One turn moves every row onto another: examples first, then more rows asked:
sozaf: -1.97  0.86  1.26  -0.35  4.28  -0.19  -2.06  -0.23  -2.09  0.78  0.86  -2.25
Lodup: -0.73  -1.53  -0.24  1.44  3.72  1.76  -1.70  -1.04  -2.28  2.34  1.16  -2.65
roloz: -0.45  -0.25  0.92  -0.50  2.39  0.88  -2.25  -0.68  -1.63  3.05  -2.11  -4.00
pilu: 0.51  -0.90  2.90  0.55  3.61  2.32  -1.35  -1.73  -2.50  2.04  0.04  -0.96
vav: -1.44  -2.03  1.45  -0.22  1.17  -1.01  -0.59  -1.53  -0.89  2.37  -0.67  -1.49
zuzik: -0.21  -0.12  4.12  0.00  2.51  2.35  -1.15  -1.27  -1.11  1.62  -1.12  -0.44
Tav: -0.44  -1.36  -2.36  1.53  2.72  3.15  0.05  -0.39  -2.68  0.12  0.48  -1.99
bulet: -1.89  -1.50  0.22  -0.89  -0.31  0.20  1.48  -0.23  -0.13  0.35  -1.83  -0.37
nelif: -0.35  0.70  1.98  0.14  0.84  0.87  -1.06  -0.59  0.42  1.74  -2.91  -3.47
far: 0.50  0.13  -2.05  0.81  1.34  3.72  -2.63  -0.98  -0.81  -0.18  0.11  -0.56
sadi: -2.42  0.12  3.30  0.33  1.51  1.58  -1.19  0.42  0.52  1.94  -1.51  -1.88
soga: 0.07  0.56  0.59  -0.16  0.01  2.01  0.21  -0.64  1.39  -0.13  -2.45  -2.72
nitem: -2.30  1.39  2.47  -0.52  3.14  -0.08  -1.54  0.18  -0.72  -0.14  0.40  -1.60
melin: -2.53  1.58  1.74  -0.97  2.18  0.85  -0.44  0.43  0.46  -1.29  -0.09  -1.18
vipu: -0.20  2.24  0.37  0.58  0.30  2.74  -2.51  0.50  -0.14  -0.01  -2.68  -0.88
buli: 1.17  -1.16  0.87  1.01  3.50  2.84  -0.67  -1.60  -3.76  1.16  0.20  -0.65
tesav: -0.97  1.33  1.20  -0.20  1.17  2.54  -3.82  0.13  -0.60  1.93  -2.49  -1.20
Kobel: -2.31  0.81  -0.06  -0.97  2.53  1.94  0.37  0.49  -0.81  -2.13  0.35  -0.69
vigen: -1.24  -1.77  -1.53  -0.37  0.09  0.39  1.57  -0.33  -1.57  0.02  -1.24  -0.51
rup: 0.57  1.38  -1.14  1.19  0.51  3.43  -1.98  -0.38  -0.10  -0.92  -1.26  -0.71
rim: -0.23  -0.38  -1.39  0.00  2.42  3.59  -3.95  -1.19  -1.29  1.59  0.36  -1.19
puvo: 0.74  -0.85  -0.20  0.49  2.52  3.76  0.79  -0.77  -3.43  -0.27  -0.55  0.26
diz: -2.01  -1.36  1.91  -0.65  0.36  -0.57  0.18  -0.83  0.29  1.48  -1.54  -0.84
Rom: -0.66  0.16  3.48  -0.33  1.58  3.28  0.36  -0.34  -0.79  0.29  -1.73  0.39
laz: -0.11  -0.12  1.10  0.18  1.48  3.79  1.36  -0.31  -1.66  -0.80  -1.63  0.70
rakim: -0.69  -2.22  -1.71  0.42  1.41  0.10  0.72  -0.92  -2.63  1.01  -0.35  -1.27
nipo: -0.12  -0.66  -1.73  -0.67  0.60  3.53  0.51  -0.77  0.82  -0.56  -0.99  -1.97
mave: -0.20  -1.55  -1.38  -1.22  2.80  2.28  -1.70  -0.84  -2.46  2.82  -0.97  -3.28
gizi: -0.82  0.12  0.32  -0.59  2.23  3.06  -4.44  -0.58  -1.20  2.41  -1.07  -1.18
bag: -1.82  0.30  -1.36  -0.89  3.39  1.69  -0.19  0.42  -2.53  -1.37  0.90  -0.77
sazi: -1.02  -0.31  -1.44  1.03  1.07  3.46  1.47  0.89  -1.23  -1.05  -1.12  -0.87
Vadi: -1.99  0.67  1.43  0.37  0.52  2.98  0.50  1.26  0.44  -0.16  -2.08  -0.78
Sako: -0.73  -2.36  -0.30  0.11  1.72  -0.89  -0.46  -1.70  -2.43  2.19  0.19  -1.86
dafep: -1.73  0.10  -0.66  -0.66  4.28  0.61  -1.31  0.11  -3.12  0.11  1.14  -1.77
gini: -0.25  -1.69  -2.80  -1.13  1.77  3.43  -0.49  -1.00  -1.15  1.03  -0.39  -2.57
mumim: -1.57  -0.66  2.45  0.54  3.01  1.28  -2.32  -0.68  -0.87  3.16  -0.20  -2.62

nipo turns into -> gini
buli turns into -> pilu
nitem turns into -> melin
Now these:
tesav turns into -> vipu
sadi turns into -> Vadi
diz turns into -> bulet

One turn moves every row onto another: examples first, then more rows asked:
Zofod: 0.13  0.60  1.94  1.02  0.64  -1.12  -3.58  -0.20  0.33  2.56  -0.42  -1.53  -1.67  -0.47  1.13  -0.74
kuloz: -0.61  -1.30  2.03  2.18  1.29  -0.43  -2.47  -0.20  -0.18  1.12  -0.06  -1.97  -1.84  -0.47  -0.26  -1.29
pak: -0.85  1.23  0.18  -1.55  0.15  -0.62  0.37  -1.54  -0.13  -3.52  2.37  1.13  1.19  1.10  0.58  0.05
zab: -0.05  0.77  1.80  0.83  0.10  -1.24  -3.42  -0.77  0.59  2.82  -0.33  -1.17  -1.61  -0.76  1.21  -0.90
Det: 1.10  -0.10  1.79  -2.94  2.59  -0.40  -0.19  -0.20  -0.35  -1.84  1.57  0.55  0.81  2.68  0.58  0.26
Bobi: 0.02  -0.14  0.31  1.57  -0.87  -2.36  -3.14  -1.84  0.24  1.64  -1.46  -1.32  -1.42  0.14  0.10  -0.56
Nobud: 1.09  -0.02  1.90  -3.44  1.41  -0.30  0.49  -1.45  0.28  -0.60  2.24  1.55  1.05  1.82  0.90  0.00
vege: 0.90  1.38  0.38  -2.17  1.97  -0.14  -0.27  -0.92  0.06  -3.48  1.88  0.55  0.69  2.19  0.15  0.03
Kepal: -0.75  1.04  0.47  -1.23  1.14  -0.54  -0.19  -0.63  -0.56  -4.04  2.13  0.54  1.13  1.66  0.23  0.06
Tun: -0.31  1.21  0.94  1.16  0.01  -1.30  -3.70  -0.43  0.57  1.83  -1.03  -1.62  -1.75  -0.29  1.37  -0.48
vipa: 0.58  -0.90  1.80  1.12  0.23  -2.22  -3.10  -1.63  0.01  2.79  -0.52  -0.98  -1.19  -0.10  -0.33  -1.13
pogiv: -0.09  0.90  1.46  1.10  0.61  -1.27  -3.81  0.00  0.36  1.90  -0.85  -1.82  -1.78  -0.18  1.17  -0.52
mir: 0.27  -0.42  0.65  1.67  0.14  -2.35  -3.41  -1.14  -0.12  1.38  -1.57  -1.73  -1.50  0.64  -0.25  -0.48
reboz: 0.57  0.68  0.49  -2.43  1.76  -0.41  -0.29  -0.19  -0.15  -3.13  0.46  0.16  0.52  3.13  0.95  0.90
Molus: 0.79  1.65  0.24  -2.59  0.75  -0.05  0.38  -2.24  0.57  -2.59  2.36  1.34  1.03  1.46  0.45  -0.15
seza: 1.22  0.90  1.15  -2.49  2.30  -0.07  -0.09  -1.16  -0.03  -2.70  2.54  0.78  0.86  1.88  0.02  -0.41
nutaz: -0.34  0.40  1.45  -1.43  1.92  -0.44  -0.17  -0.27  -0.79  -3.45  2.81  0.79  1.24  1.59  -0.03  -0.25
fupa: -1.48  -0.14  0.15  2.27  -0.93  -0.69  -2.10  -1.47  0.52  0.53  -0.89  -1.67  -1.96  -0.73  0.59  -0.81
pezur: -0.28  1.10  1.25  0.97  -0.37  -1.24  -3.41  -0.95  0.72  2.45  -0.79  -1.29  -1.58  -0.71  1.54  -0.59
dipu: 0.12  1.32  -0.48  -2.65  0.17  -0.59  0.24  -1.52  0.43  -2.71  0.51  0.71  0.53  2.48  1.49  1.02
parob: -0.70  0.83  0.94  -1.83  0.38  -0.33  0.71  -1.81  0.02  -2.55  3.18  1.60  1.46  0.58  0.51  -0.36
nata: 0.62  -0.87  1.62  1.36  0.67  -2.31  -3.46  -0.97  -0.31  1.94  -0.97  -1.50  -1.42  0.46  -0.42  -0.86
degun: -0.27  0.35  1.82  -1.90  1.46  -0.27  0.22  -0.99  -0.51  -2.35  3.47  1.33  1.42  0.94  0.06  -0.54
muka: 0.41  0.82  0.46  -3.24  -0.09  -0.41  0.71  -2.24  0.69  -1.23  1.61  1.66  0.93  1.68  1.47  0.35
Lovo: -1.23  -0.59  0.83  2.42  0.46  -0.65  -2.62  -0.34  -0.04  0.11  -1.00  -2.30  -2.03  -0.11  0.08  -0.85
Bena: 1.07  1.06  1.04  -2.71  1.65  -0.01  0.24  -1.75  0.40  -2.20  2.92  1.32  1.12  1.37  0.17  -0.52
soka: 0.58  1.80  -0.20  -2.27  1.08  -0.21  0.00  -1.69  0.45  -3.45  1.78  0.81  0.79  1.82  0.50  0.08
Keku: -0.67  -1.33  2.28  1.61  0.37  -0.35  -1.97  -1.28  0.35  2.14  0.53  -1.07  -1.54  -1.21  0.01  -1.62
Lon: 0.28  -0.36  1.11  1.20  -0.68  -2.23  -2.87  -2.23  0.24  2.55  -0.74  -0.87  -1.17  -0.27  -0.05  -0.87
lub: -1.14  -0.70  1.10  1.79  -1.06  -0.47  -1.72  -2.05  0.74  1.87  0.06  -0.97  -1.60  -1.44  0.43  -1.32

parob turns into -> nutaz
Lovo turns into -> lub
Now these:
dipu turns into -> Nobud
zab turns into -> pogiv
nata turns into -> Bobi
vege turns into -> Molus

One turn moves every row onto another: examples first, then more rows asked:
sar: 1.58  0.94  -0.28  0.81  -1.38  0.32  -1.31  1.52  1.90  -1.79  -0.99  -1.06  -1.74  1.85  2.27  1.96  0.45  -2.31  -1.15  1.63  2.27  0.17  -1.49  -0.79  -0.52  -3.37  -0.46  -0.40  -0.31  1.05  1.22  -0.25  -1.50  -0.27  -1.81  1.44  0.12  0.82  -1.19  -0.82  -0.98  0.45  0.81  -2.05  -1.14  -1.60
Mev: 1.38  -1.93  0.72  -0.45  -1.70  -0.16  -0.27  -0.20  0.82  -1.61  -2.23  0.24  0.54  1.86  -2.37  1.24  0.00  -1.05  1.24  -1.24  0.09  0.70  1.78  -0.77  -0.67  0.06  -2.01  -2.85  -2.95  2.19  0.41  1.33  1.40  0.81  -2.57  0.67  1.03  0.77  -0.74  2.78  -1.31  -1.79  -0.66  -2.02  -0.36  -1.96
zili: 1.79  -0.67  -0.93  0.06  0.58  2.84  4.70  0.67  0.08  -0.34  -0.42  1.87  0.17  1.74  -1.12  1.16  1.82  -0.71  1.13  0.49  1.35  -0.43  -0.12  0.28  -0.70  -1.36  0.62  0.27  0.19  1.34  1.84  -0.15  0.58  1.61  0.91  -0.47  0.82  2.09  1.43  0.55  2.47  2.46  0.64  -1.36  -2.45  0.68
dom: 1.09  0.09  1.57  2.33  1.25  1.18  0.08  2.54  -0.63  1.70  -0.84  1.90  1.07  -0.29  1.83  1.38  2.71  0.70  -0.48  -0.71  0.31  -1.67  0.69  3.05  0.55  -0.73  0.13  -0.44  -0.67  1.46  1.21  -0.75  -3.41  2.95  -0.49  0.70  2.33  0.30  0.02  -0.32  0.75  -0.76  -1.57  -1.63  -0.19  0.76
Mabeb: 1.13  -3.46  1.61  -0.56  -2.19  -0.16  0.56  0.17  0.63  -1.60  -2.23  1.27  1.93  0.82  -2.27  1.94  0.03  -1.97  2.19  0.49  -1.16  1.39  2.03  -0.05  -0.46  0.16  -2.29  -1.55  -1.94  2.85  0.84  1.87  1.70  3.03  -1.52  -0.02  0.26  0.23  -0.08  2.25  1.01  -0.98  0.20  -2.49  -0.20  0.62
sopal: 1.67  0.83  -0.16  -1.21  -2.79  -0.64  -1.04  2.53  3.05  -1.17  -0.45  -1.07  -1.69  1.03  1.80  3.64  0.08  -2.15  0.17  2.69  1.36  -0.93  -0.87  1.44  -0.45  -2.75  0.36  -0.04  0.16  1.10  1.02  0.32  -1.11  0.79  -0.14  0.89  0.87  0.76  1.01  -1.40  -0.79  -1.29  0.64  -2.52  -0.42  -1.13
salo: 1.78  -3.18  1.34  0.82  -1.13  -0.05  -1.13  1.53  0.29  0.42  -3.15  2.74  0.32  0.57  1.87  -0.01  -2.10  -0.99  1.68  -1.03  -2.11  0.18  0.88  2.00  -1.10  -4.47  2.14  -0.77  -0.54  2.07  -1.73  1.07  -0.46  0.72  -0.25  0.30  0.84  -0.50  -0.82  1.01  2.17  1.78  0.68  -0.44  0.35  -0.26
dun: 2.08  -1.47  0.14  0.97  -0.99  -0.50  -0.14  1.20  -0.63  0.44  -3.38  1.34  0.17  0.74  0.42  -3.20  0.04  -0.33  1.23  -0.44  -1.53  -0.47  -0.65  1.32  -0.43  -3.65  1.95  -0.01  -1.32  2.39  -1.01  1.04  -0.69  -0.91  0.12  1.23  0.89  -0.36  -1.01  0.10  1.14  3.71  0.43  -0.62  -0.37  1.03
lagup: 0.56  -2.12  0.72  -1.65  -1.50  1.38  -0.58  -0.13  1.58  -1.42  -1.98  0.69  2.08  0.75  -2.72  1.85  -1.53  -1.16  1.93  -1.13  0.14  0.99  1.69  -1.44  -0.59  -0.69  -1.47  -2.13  -2.15  1.38  2.47  1.81  0.96  1.18  -0.64  0.44  1.83  0.50  0.16  1.48  -1.65  -0.78  -1.66  -1.65  -0.95  -1.95
Kup: 3.08  -0.12  -1.29  0.66  -2.03  0.20  -0.57  0.83  2.20  -0.89  0.17  -1.49  -1.59  1.77  1.94  3.18  -0.69  -2.13  -1.71  1.75  1.72  -0.05  -0.41  -1.37  -0.01  -0.85  -0.03  -0.83  -1.66  1.18  1.94  0.92  -2.87  -0.41  -1.88  0.76  -0.35  1.56  0.35  -0.87  -1.23  -0.07  1.18  -0.72  -0.35  -0.39
Vev: 0.53  -1.09  0.09  -0.61  1.79  2.94  4.32  0.28  0.62  0.43  -1.16  1.42  0.56  1.35  -0.75  1.50  2.09  -0.85  0.41  2.16  0.39  0.22  0.51  -0.27  0.34  -2.22  1.10  1.89  -0.31  -0.16  2.17  1.02  0.07  1.25  0.83  -0.67  1.06  2.38  0.47  0.08  0.79  2.46  1.22  -1.68  -1.89  -0.54
pav: -0.71  -1.23  1.26  -0.80  -2.13  -0.79  0.21  2.35  0.51  0.72  -3.59  1.46  0.86  -1.91  -2.58  0.52  -0.09  0.49  -0.75  0.84  -0.31  -1.28  -0.66  2.03  -1.78  0.04  1.80  0.47  -1.48  0.04  1.44  2.86  -1.12  1.45  -0.18  -0.07  0.51  3.07  0.42  -0.14  -2.23  0.28  2.30  0.30  2.38  -0.71
Giv: 0.29  -2.96  1.64  0.89  -0.73  0.35  1.19  -0.58  0.28  0.73  -0.44  -0.52  0.90  0.34  1.00  0.08  0.16  0.43  -0.37  -0.20  0.04  1.60  1.98  0.45  0.18  -1.59  1.01  -0.64  -1.90  -0.12  2.02  -1.71  -0.51  3.46  -2.41  1.31  2.43  2.32  1.96  -1.22  -1.52  -1.95  0.41  -4.50  2.03  1.12
gagus: 0.97  -3.19  1.00  -0.44  -1.40  -0.21  -0.67  -1.84  1.76  -0.97  -1.82  0.78  3.03  1.17  -2.61  1.79  -0.88  -0.54  1.18  -1.82  0.88  0.57  1.63  -2.10  -1.48  0.02  -0.38  -1.83  -2.18  2.69  0.73  1.43  0.43  1.27  -0.98  0.59  1.78  1.10  1.21  2.42  -0.08  -0.62  -1.35  -0.98  -0.36  -1.38
lan: 1.61  1.00  -0.14  0.93  -2.09  -0.09  -0.63  1.53  1.34  -0.40  -1.21  -1.16  -0.64  1.19  2.44  3.36  -1.05  -2.93  -0.42  1.58  1.15  0.02  -0.74  -0.39  -0.06  -2.02  -0.94  -1.14  -0.53  -0.71  1.11  1.12  -2.55  -0.70  -1.75  1.30  1.36  2.36  -1.37  -2.10  -1.35  0.33  1.15  -0.42  -0.65  -0.77
Nunob: 2.67  -2.46  -0.73  0.21  -0.06  1.64  4.18  1.78  0.61  0.60  -1.61  0.81  0.01  1.25  -0.26  2.69  1.85  -0.96  0.01  1.81  -0.18  -0.21  0.52  0.82  1.24  -2.06  -0.68  0.78  -1.64  0.99  1.85  0.90  -0.44  0.94  2.30  1.09  3.45  1.84  2.20  0.94  2.20  0.55  0.92  -1.85  -1.67  0.47
tizeg: 1.54  -1.67  0.15  -0.22  -0.66  0.15  0.23  -0.06  0.16  0.24  -3.85  0.93  -0.50  0.21  -0.55  -1.70  -0.07  -1.09  0.44  -0.92  -3.34  0.69  0.05  2.47  0.13  -3.68  0.58  -1.18  -0.42  1.61  -1.55  0.75  -0.98  -2.21  -0.60  0.32  1.11  -0.46  -1.22  -0.18  1.29  2.32  -1.13  -0.08  0.22  -0.49
liv: -0.33  -1.12  0.66  -0.34  -1.54  -0.90  0.84  2.81  1.30  0.48  -1.30  1.31  1.28  -1.29  -1.58  0.02  -0.57  0.94  -2.22  0.28  -0.26  -1.82  -2.52  1.31  -2.27  -0.08  2.68  0.70  -0.52  0.13  0.27  1.94  -0.81  1.71  -0.91  0.33  1.02  2.52  2.06  0.31  -0.89  -0.66  2.21  1.06  1.24  -0.62
kifop: -0.83  -1.36  0.88  0.87  -1.56  -0.70  1.32  1.96  0.35  0.75  -1.47  0.92  2.71  -1.51  -1.65  0.73  -0.25  -0.99  -1.24  0.80  0.53  -0.88  -1.64  1.75  -1.79  -0.12  2.45  -0.51  -2.09  0.65  0.81  2.83  -0.82  1.39  -0.76  -0.39  -0.01  3.77  0.44  1.28  -2.32  -1.71  1.43  0.28  2.16  -1.58
notil: 0.77  -1.43  -0.25  -0.64  1.17  2.70  4.39  1.74  -0.13  2.18  -0.70  0.67  0.83  0.76  -1.32  -0.26  1.77  -0.85  0.52  1.99  0.86  -0.08  -0.14  -0.46  0.03  -1.11  1.57  0.53  -1.48  0.64  2.31  1.62  0.61  0.79  1.85  0.24  1.81  2.01  1.95  1.04  0.89  1.28  -0.40  -1.56  -2.15  0.27
lazal: 0.38  -2.78  -0.43  1.14  1.62  1.65  1.68  0.18  -0.60  0.68  -1.56  1.60  1.51  0.10  1.02  0.37  -0.21  1.90  0.03  -1.63  -0.65  -1.11  -0.40  2.74  0.40  -1.66  1.03  -0.85  -1.16  1.20  0.91  -0.91  -2.27  4.11  -0.48  1.69  1.15  0.87  0.96  -0.38  -2.29  -2.05  -1.03  -2.60  1.71  1.67
Sagus: 2.62  -1.17  0.67  0.18  -1.30  -0.50  -0.71  0.55  -0.03  -0.15  -1.90  0.70  -0.11  0.43  -0.13  -2.91  -1.10  -1.56  -0.14  -1.27  -1.54  0.51  0.40  2.84  -0.06  -2.64  1.58  -0.98  -0.07  2.92  -0.56  0.14  -1.65  -1.71  -1.49  -0.01  0.76  -0.31  -0.62  0.75  2.04  2.90  0.09  -0.69  0.97  -0.45
Gud: 1.50  -2.06  1.80  3.06  -3.33  -0.59  -0.40  0.33  0.80  -1.09  -2.10  -0.69  -0.10  -0.17  1.81  -0.23  2.19  -1.00  0.08  -0.70  0.04  1.24  2.18  1.01  -0.99  -2.02  1.70  -1.00  -1.42  1.44  2.63  -1.09  -0.17  2.49  -0.57  -0.57  0.97  1.96  1.78  -2.56  -1.67  -1.97  -2.06  -1.78  1.38  0.00
kiles: 0.00  -2.61  1.29  0.59  -1.50  -1.19  1.90  2.77  1.74  0.75  -1.29  1.12  1.92  -0.71  -1.72  1.70  -0.95  -1.61  -1.58  1.51  -1.58  -1.37  -0.73  2.91  -2.15  -1.76  3.58  1.49  -1.13  1.11  1.09  0.93  -1.88  1.19  0.09  0.52  -0.23  1.52  0.52  0.38  -2.01  -0.27  0.97  -0.47  3.29  -1.74
kosoz: 2.14  -0.86  1.62  2.51  -1.12  0.04  -0.45  2.26  0.06  -0.21  -0.55  1.43  -0.53  0.84  2.78  -0.61  2.05  -1.08  0.51  -1.62  -1.84  -0.33  2.65  1.08  0.64  -0.92  1.07  -0.22  -2.17  1.30  1.89  -0.18  -0.95  3.93  -0.90  -1.49  1.47  -0.36  -0.01  -1.11  -0.20  -0.81  -2.18  -0.94  -1.83  -0.65

Sagus turns into -> Kup
dom turns into -> kosoz
sar turns into -> Mev
Now these:
Vev turns into -> tizeg
salo turns into -> sopal

